In the rows, 128 means zero.
The rows of D fall into several groups, which share some directions, and each row is roughly a mix of its group's hidden directions, except one row that fits no group.
D, 105 rows:
[[141 122  98 165 111 150 172 121 121 158 149]
 [121 144  83 168 123  94 165 126 122 117 128]
 [138  96 123 125 104  92 148 106 125 146  80]
 [156 114  86 134 118 129 148 112  87  97 147]
 [149  93 110  93 107  92 152 137 100 122 141]
 [121 140 135  97 104 156 103 171  92 114 116]
 [137 118  81 176 109 134 112 133 154 150 130]
 [144 157 121 153 125 153  79 131 135  95 151]
 [157 135 119 160 158 105 106 133 118 179 121]
 [139  92 183 122 131 114 124 129 103  92 128]
 [159  80 111 123  97 104 121 159 142 124 113]
 [139 120 106 156 116 119 147 173  85 107 115]
 [ 89 128 138  96 158  93 160 141 130 124 106]
 [145  97 169  81 135 119 120 127 112 159 127]
 [129 131 162  87 157 110 129  88 148 110 143]
 [114 130 112 132 103 184 138 132 143  86 143]
 [156 106 169 124 112 131 107 113 166 104 103]
 [137 152 117 180 120 128 125 152 113 125  81]
 [103 121 129  95 110 165 154 142 104  87 123]
 [145 108 167  96 153 112 111 103 118 162 112]
 [107 134 148 115 135 157  90 171  94 115 119]
 [170 153 100 140 171 146 107 131 126 148 114]
 [116 100 115 134  97 118 151 105 143 140  74]
 [126  94 108  86 123 134 145 138 133 119 180]
 [113 131 103 164 115 155 131 177 147 147 109]
 [137 120 121 170 107  91 109 135 140 174 119]
 [126  98 112 158 126 106  98 169 139 158 108]
 [127 157 159  98 119 140  99  88 157 119 112]
 [158 156 126 113 104 111 160  97 101 110 101]
 [125 150 159  82 130 148 133 118 100  88 117]
 [141 130 152 108 163 164 117  89 150 114 153]
 [108 111 165  98 112 138 133  93 157  99 149]
 [132 119 131 155 160 110 116  71 155 130 143]
 [138 140 145 138 163 131 116  89 164 122 170]
 [102 138 125 114 164 109 185 142 137 128 106]
 [ 85 113 155  98 124 174 112 134 140 140 143]
 [132 122  91 144 117 140 156 174  98 102 141]
 [159 131 123  90  89 102 110  90 129 133 141]
 [141 117 129 119 156 119 147  91  88  89 149]
 [137 151 122 125 116 137 178  94 166 116 108]
 [138 111 171 162 131 132 118 151 107  89 106]
 [148 137 123  83  73 121 103 135 116 136 128]
 [111 135 153 104 146 151 111  89 170 137 151]
 [121 144 112 167 131 153 138 109 182 132 107]
 [119 114 163  71 134 148 136 103 127 101 127]
 [115 155 143  99  97 158 129 169 134 129  96]
 [104 151 184  97 149 138 116 121 142 121 109]
 [ 76 141 148  98 151 134 108 149 130 110 154]
 [149 144 117  95  92 150  99 108 103  97 125]
 [142 150 112 136 143 169 120 108 168  97 152]
 [138 116 129 102 128 127 105 135  65 102 148]
 [113 147 147 112 156  86 145 105 141 100 161]
 [ 89 101 115 140  85 162 138 111 141 148 121]
 [150 119  82 149 123 133 174 113 108 102 137]
 [140 109 120 144 107 168 151 122 117 170 163]
 [ 75 147  99 155 111 130 114 129 140  94 137]
 [126 135 153 127 145  76 123  94 161 130 154]
 [135 141 128 141 162 178 124 110 143 109 168]
 [133 144 159 126 132  93 110  87 124 155  90]
 [115 118 109 149  97 189 134 150 121 112 134]
 [150 109 143 127 106 185 114 114 151 146 105]
 [121 135 128 131 133 141 123 142 101 141 200]
 [139 108 151 161 124 109  90 143 145 140  84]
 [ 99 160 136 110 166 104 116 150 133  89 130]
 [152 169 111 115 104 148 164 100 127 100 118]
 [ 94 148 169 132 156 148 128 138 164 134 102]
 [108 121 115 133 142 160 148 161 106 101 173]
 [ 95  96 117 127  94  95 137 117 101 153 149]
 [141 118 159 100 136  81 113  99 145 152 110]
 [136 158 143  86 112 150 150 101 126  92 109]
 [130 163 146 133 132 103 115  86 126 157  88]
 [146 128 120 166 158 135 114 145  96 175 131]
 [126 158 115 148 138 149 120 129 165  88  89]
 [131 101 134 130 124 125  87 130 185 154 116]
 [132  97 110 108 117 128 103 131 186 153 138]
 [148 118 109 159  99 145 131 120 105 155 176]
 [124 106 115 150  92 178 145 114 136 160 136]
 [127  94 181  96 136 128 118  98 121 150 128]
 [123 124 122 140 132  88  98 127 134 181  97]
 [154 136  92 116 111 134 118 152 123 137  70]
 [125 135  89 157 115 155 138 172  96 129 117]
 [134 127 124 140 113  99 135 110 184 170 127]
 [154 127 117 130 122 186 103 110 166 123 122]
 [118 168 121 129 170 105 137 147 141  87 112]
 [135 142 107 129 120 120 169 142  70 105 132]
 [139 146 125 120 127 135 185  88 147 102 116]
 [144 121 133 165 116 151 136 166 115  80 113]
 [121 121 143 122 143  91 115 181 145 158 106]
 [124 155  97 155 137  77 136 135 110 101 146]
 [180 106 152 112 126 144 128 115 137 151  89]
 [136 121 132 123 115  66 119 132 127 162  94]
 [129 110  91 167 111 125 104 162 138 162 134]
 [142 160 110 155 114 146 159 143  96  93 110]
 [151 141 161  95 174 140 132 143 146 122 100]
 [101 124 177 121 183 122 135 133 115 119 130]
 [122 145 121 132 109 170  68 138 127 116 113]
 [141 137 129  76 162 155 135 129  99 109 104]
 [117 128 129 152 136 142  87 133 181 158 113]
 [132 160 127  99 157  87 138 107 152  95 135]
 [149 132  80 148  88 147  95 114 140 127 127]
 [133 135 122 170 115 106 111 109 180 137 153]
 [134 122 110 146 106  86 116 123  89 133 171]
 [ 85 150 106 149 116 134 104 127 152  85 114]
 [130 157 140 176 131 141 135 145  96 101  96]
 [123 142 133 114 132 180 147 118 146  90 163]]

In each list below, three rows fit none of the groups, and each other row fits one group, some only roughly. Which are they? Name them in the order they come.
- z460: [139 168  85 155 108 149 131 136 144 140  97]
- z702: [105 119 113 172 109 159 142 160 100 130 150]
- z916: [102 139 145  84 140 105 156 115 123  86 137]
- z526: [117  98 126 135  82 144 132 160 101 150  98]
- z776: [160 131  99 102  87 118 169 115 113 115 132]
- z936: [131 132 119 133 109 121 119 137 126  80  69]
- z62: [119 133 147 156 142 162 139 156  99  85 147]
- z651: [165 145 152 137 102 132 135 108 133  93  84]
- z196: [143 161 127 100 119  86 152  84 138 132 127]
- z718: [125 151 158 129 136 163 155 113 104  82 145]
- z740: [157 143 105 144 106 111 132 149 115  71 134]
- z652: [153 121 122 151 109  86 122 139 107 138  78]

z936, z196, z740
- z310: [148  91 141  81 116 118 140 112 128  99 159]
- z945: [101 126  88 163 108 126 175 123 124 143 138]
- z685: [111 152 114 127 148  63 120 139 130 122 102]
- z974: [155 149 139  89 118 141 105  82 144 137 151]
- z132: [134 124  66 118  98 116 156 150 117 141 135]
- z962: [112 106  85 134  85 154 146 126 112 140 153]
- z742: [160 152  90 144 124 148 105 118 174 125 118]
- z130: [125 108 155  88 140  96 121 121 131 124  78]
- z336: [132 125 138 107 104 119  59 134 122 147 137]
- z960: [ 88 151  90 151 133 107 156 133 136  98 116]
- z469: [120 131 129 148 118 142 129 103 175  95 172]
- z787: [127 164 117 142 164 158 156 146 159 104 114]

z685, z974, z962
- z206: [117 150 179  76 121 125 110 126 136 132 114]
- z770: [125 140  96 163 117 134 160 116 155 116  83]
- z909: [ 94 126 166 145 169 126  99 143 150 149 126]
- z531: [130 110  71 134 110 119 147 170 112 136 139]
- z725: [142 119 134 143 136  67 122 106 156 123 159]
- z64: [115 132 105 161  85 152 128 134 165 103 145]
- z809: [134 144 143 137 178  78 126 116 116 145 150]
- z80: [152 105 101 144  97 117 111 164  97 100 130]
- z266: [134 152  95 148 105 133 123 121 183  99 134]
- z7: [155 118 122 146 126 172 172 121 148 155 110]
- z814: [169 141 104 135 134 144  96 114 169 144 102]
- z255: [121 156 162 125 126 142 169 118  95  93 114]
- z155: [123 136  75 143 119 129 155 170 100 127 134]

z725, z80, z255
- z777: [131 151 114 154 133  88 104 165  98 108 144]
- z850: [181 124  99 119 117 136 170 105 131 112 116]
- z232: [100 176  97 158 140 151 123 130 138 156 123]
- z410: [101 118  84 136 139 130 116 160 140 169 152]
- z84: [129 109 156 108 154 111 130 133  76 162 114]
- z662: [152 135  89 178  94 138 126 112 141 116 117]
- z944: [146 158 112 149 135  86 102 135 106  98 156]
- z399: [131 159 108 144 172 101 118 159 143  97 128]
- z28: [170 153 133 127 151  96 100 134 132  98  99]
- z128: [126 155 107 137 111 184 124 127 132  94 102]
- z882: [100  95 144 108 108 168 138 120 152 150  99]
- z977: [102  99 164  88 122 149 145 129  91 118 127]
- z363: [108 137 133 122 120  53 145 129 134 122 128]

z777, z850, z399
- z729: [ 87  99 118 115 109  95 165 126 114 155 133]
- z726: [129 128 157 102 155 186 139 136 152 138 116]
- z778: [119 119 128 134 118 169 156 114 163 133  79]
- z832: [157  92 131  87 113 129 142 144  86 145 134]
- z241: [151 136 159 104 156  99 159 123 100  95 129]
- z202: [124 106 104 174 146 131  81 138 115 142 147]
- z550: [126 128 132 112 140 131 197 139 100 107 126]
- z744: [144 131 117 139 137 127 171 117 152 127  69]
- z413: [130 131 140 115  91 179 121 130 143  87 148]
- z286: [126 144 125 122  92 141  73 144 154 153 113]
- z608: [111 137 151 104 141 165 110 138 163 102  93]

z832, z241, z413
- z840: [ 97 129 130 173 159 159 105 144 153 133 114]
- z925: [147 136 119 134 125  64 105 125  98 111 141]
- z268: [156 123 132 134 120 161 131 118 160 130  70]
- z831: [114 104 119 158 142 119 150 181 120 158 142]
- z159: [121 114  91 176 136 141  83 131 115 126 144]
- z857: [ 90 135 138 121 121 136  86 135 119 111 179]
- z991: [137 155 167 110 177 141 126 102 129 106 144]
- z705: [106 109 143 109 101  99  94 120  96 132 166]
- z222: [164 107 131 116  97  84 140 127 104 122  96]
- z836: [108 100 145 117 155  90 110 125 107 172 138]
- z870: [153 142 128 140 136 126 115  79 146 171  99]
- z677: [153 116 113 146 116 148 166 110 149 144  80]
- z524: [132 102 138 101 106 114 118 128  73 142  96]
- z790: [117 118 137 128 149 116 142 158  64 149 125]

z991, z870, z524
- z511: [154 150 138 111 164 120 117 138 148 138  74]
- z371: [116 160 166  98 136 146 154 106 151 107 102]
- z440: [102 105 147  99 142  83 119 132 156 159 137]
- z90: [ 91 120 114 133 154 127 100 139 152 178 146]
- z333: [147 150 153 151 116 163 127 112 160  91 104]
- z230: [100 136 132 134 134 167 152 179 121 119  99]
- z491: [195 127 127 139 129 105 125 117 125 125  93]
- z153: [129 163 110 157 145 178 143 140 154 113 138]
- z106: [142 164 115 138 138 109  97 166 129 146  87]
- z724: [162 103 135  76 107 112 142 105 140 114 142]
- z533: [106 170 117 144 147 137 102 144 142  81 143]

z511, z440, z106
- z288: [117  91 157 149 109 102 115 128 113 176 131]
- z265: [114 128 120 127 118  59 120 125  96 116 144]
- z509: [141 138 132 127 158 161 169 146 121 154 168]
- z707: [120  87 167  99 145 133 113 129 145 117 167]
- z752: [135 131 171  84 149 145 109 138 100 136 101]
- z700: [147 136 139  87 105 176  93 118 124 137 140]
- z270: [115 157 155 101 122 133 158 103 173 129 106]
- z697: [136 151  84 150 100 141 125 137 169 101 122]
- z462: [121 133 146 113 147 163 130 109 170  92  97]
- z42: [129  72 147  95 131 101 114 127 135 129 159]

z752, z700, z462
- z792: [147  84 148 101 114  80 124 126 104 124 132]
- z452: [149 119 116 130 117  89 126 108 171 153 166]
- z827: [140 125  82 176 112 164 109 125 134 119 124]
- z824: [154 138 149 109 172  98 111  92 148 143 131]
- z569: [ 96 121 115 166  96 112 148 164 102 130 143]
- z656: [142 129 117 122 143 102 128 154  83 160  88]
- z898: [167 134 105 162  97 102  94 112 121 115 120]
- z821: [116 133 178  92 135  93 139 127 149 156 127]
- z924: [130  92 135 124 163 122 102 142 103 146 174]
- z779: [ 82 147 130 110 108 154 147 157 125  90 136]

z452, z924, z779
- z228: [121 155 144 142 137 144 140 140  83  93  90]
- z357: [ 79 127  93 151 114 121 173 127 127 134 138]
- z966: [100 126 106 148 147 108 101 146 131 184 124]
- z920: [146 167 113 129 108 133 124  94 162 144  90]
- z276: [131 130 161  78 118  89 159 138 124 144 130]
- z453: [116 128 116 173 117  94 138 162  96 154 133]
- z157: [139 176 108 122 134 150 169 129 130 107  96]
- z147: [144 114 116 133  88  85 104 116 119 143 166]
- z293: [156 133 141  90 156 138 109  86 159 122 116]
- z235: [140 152  83 183 115 130 144 122 132 112 135]
- z646: [116 121 176  93 141 102 105 152 108 148 137]
- z988: [104 119 139 115 128 180 149 136 126 160 165]

z228, z157, z147
- z158: [110 132 168 136 164 104 156 144 100 117 156]
- z979: [133 133  98 107  98 125  68 138 128 134 106]
- z534: [153 133 102 127 105 131 147  68 150 111 125]
- z463: [121 131 115 167 146 166  78 119 133 108 121]
- z904: [ 97 105 149  94 142 138 170 135 137 164 131]
- z896: [106 101 146  84  91 140 144 133 111 110 102]
- z736: [174 154 141 115 124  82 133 113  96 126 120]
- z169: [164 113 109 147 105  83 140 112  97 147 138]
- z110: [116 110 152 107 104 128  81 116 141 113  85]
- z783: [127 126 126 120 131  53 131 126 103 113 123]
- z382: [115 107 160 150 138  88 128 128 101 168 148]

z158, z979, z736
- z540: [141 111  75 164 113 146 109 144 102 122 140]
- z60: [144 100 158  93 132 157 146 124 142 160  95]
- z818: [114 148 122 120 136 117 111  87 156 181 116]
- z691: [129 135 133 134 138 198 150 135 156 139 128]
- z365: [124 129 139  91 114 178 152 137  96 122 103]
- z957: [110 145 123 147 116 168  89 134 129 113 174]
- z387: [ 93 120 137  74 132 108 153 147  98 120 128]
- z687: [139 106  95 154 112 110  89 146 129 167 145]
- z590: [138 150 126 141 140 132 116  96 181 104 161]
- z565: [ 98  95 181 104 131 113 137 118 106 135 145]
- z780: [ 72 162 114 106 155 129 122 116 146 129 145]
- z14: [137 147 145 129 184  90 125 109 128 140 155]
- z688: [112 145 113 169 127 160 119 139 175 139 104]

z365, z387, z780
- z50: [126 130  96 176  93 145 132 120 120 134 167]
- z674: [159 162 100 162 130 103 105 125 120  94 136]
- z82: [161 151 147 135 104 115 125  98 137 119  75]
- z419: [118  85 158  88 119 111 137 122 117 164 114]
- z637: [155 162  75 153 131 144 114 140 151 123 117]
- z54: [106 174  97 156 143 161 150 137 117 129 142]
- z20: [123 133 141 119 175  87 130  83 138 132 140]
- z466: [130 155 102 146 124 124  82 147 134 171 108]
- z299: [126 122 111 161  77  98 118 137 159 145 114]
- z53: [142 131  89 163 124 113 171 139 115 129  93]
- z606: [151 123 127  80  98 101 110 138  91 137 145]
- z826: [113 116 114 144 105 174 152 115 158 139  91]
- z394: [133 110 119 144  81 165 109 119 169 119 120]
- z730: [156 153  96 160 131 129 107 123 179 125 133]
- z953: [118 104 174 101 144 103 138 108  93 120 146]

z20, z466, z53
- z775: [110 156 111 149 116 175 148 138 153 116  96]
- z446: [145  94 103 102 105  89 116 137 144 159 110]
- z994: [111 145 108 179  94 133 138 142 150 116  99]
- z851: [105 121 136 120 172  90  91 150 119 138 150]
- z555: [142 130 160  91 147  95  86 133 121 106 116]
- z467: [153 136 141 125 140  98 104  90 178 140 128]
- z794: [129 110  96 184 137 137  87 127 132 133 143]
- z47: [173 157 127 147 138 136  95 122 148  91 110]
- z820: [167 113 137 126 120 105 114 125  89 153 169]
- z993: [165 161  88 146 120 146 109 153 152 114 130]

z994, z851, z993
